[[109 121 127 152 118 135 110 152 130 133 106]
 [149 111 115 144 144 147 127 142 152 129 143]
 [138 113 116 111 104 131 151 109 116 121 149]
 [118 144 130 133 131 144 143 106 129 121 135]
 [121 141 140 107 113 105 111 151 142 128 104]
 [115 109 112 131 149 127 126 113 138 148 115]
 [122 146 149 138 107 142 116 149 113 130 129]]
->
[[122 146 149 138 107 142 116 149 113 130 129]
 [109 121 127 152 118 135 110 152 130 133 106]
 [149 111 115 144 144 147 127 142 152 129 143]
 [138 113 116 111 104 131 151 109 116 121 149]
 [118 144 130 133 131 144 143 106 129 121 135]
 [121 141 140 107 113 105 111 151 142 128 104]
 [115 109 112 131 149 127 126 113 138 148 115]]

[[124 145 129 132 135 136 124 122]
 [127 129 124 122 110 113 154 130]
 [135 157 145 135 128 118 135 133]
 [123 135 130 127 141 116 126 126]
 [118 127 130 131 131 127 147 134]]
->
[[118 127 130 131 131 127 147 134]
 [124 145 129 132 135 136 124 122]
 [127 129 124 122 110 113 154 130]
 [135 157 145 135 128 118 135 133]
 [123 135 130 127 141 116 126 126]]

[[135 131 125 131]
 [129 142 130 125]
 [122 130 153 134]
 [129 126 132 137]
 [129 126 133 131]
 [134 129 120 129]]
->
[[134 129 120 129]
 [135 131 125 131]
 [129 142 130 125]
 [122 130 153 134]
 [129 126 132 137]
 [129 126 133 131]]

[[113 125 106 127 152  99 106 142 117 130 103 110 132 116 117 118]
 [119 121 149 137 124 151 123 140 116 109 134 154 105 115 151 137]
 [117 132 116 128 138 122 115 145 123 152 144 137 155 128 125 118]
 [128 113 152 143 124 153 139 125 130 118 140 134 113 119 143 134]]
->
[[128 113 152 143 124 153 139 125 130 118 140 134 113 119 143 134]
 [113 125 106 127 152  99 106 142 117 130 103 110 132 116 117 118]
 [119 121 149 137 124 151 123 140 116 109 134 154 105 115 151 137]
 [117 132 116 128 138 122 115 145 123 152 144 137 155 128 125 118]]

[[135 125 124 122 128 140 114 140 134 132 120 134 138 120]
 [139 136 120 110 142 125 119 119 120 139 145 120 131 131]
 [132 133 125 115 143 131 136 124 121 145 149 116 124 136]
 [130 125 120 119 120 136 120 135 134 126 123 136 138 122]]
->
[[130 125 120 119 120 136 120 135 134 126 123 136 138 122]
 [135 125 124 122 128 140 114 140 134 132 120 134 138 120]
 [139 136 120 110 142 125 119 119 120 139 145 120 131 131]
 [132 133 125 115 143 131 136 124 121 145 149 116 124 136]]

[[138 123 122 155 141 121 118 135 150 132]
 [152 122 120 154 130 135 127 141 146 132]
 [127 132 132 142 144 112 121 128 132 130]]
->
[[127 132 132 142 144 112 121 128 132 130]
 [138 123 122 155 141 121 118 135 150 132]
 [152 122 120 154 130 135 127 141 146 132]]

[[134 133 122 117 118 119 133 122 133 133 128 127 133 136 120]
 [123 114 138 141 139 135 127 140 128 129 126 129 129 122 140]
 [138 142 120 119 118 131 135 122 133 133 140 132 132 137 120]
 [120 120 120 138 147 122 115 149 125 137 131 132 136 119 135]
 [127 118 139 133 127 135 128 125 127 121 122 130 121 125 136]
 [141 135 123 126 128 124 141 131 139 134 137 128 133 136 126]]
->
[[141 135 123 126 128 124 141 131 139 134 137 128 133 136 126]
 [134 133 122 117 118 119 133 122 133 133 128 127 133 136 120]
 [123 114 138 141 139 135 127 140 128 129 126 129 129 122 140]
 [138 142 120 119 118 131 135 122 133 133 140 132 132 137 120]
 [120 120 120 138 147 122 115 149 125 137 131 132 136 119 135]
 [127 118 139 133 127 135 128 125 127 121 122 130 121 125 136]]

[[135 125 141 122 119 131 100 132]
 [127 131 130 124 127 126 107 127]
 [130 123 125 140 122 136 155 123]]
->
[[130 123 125 140 122 136 155 123]
 [135 125 141 122 119 131 100 132]
 [127 131 130 124 127 126 107 127]]
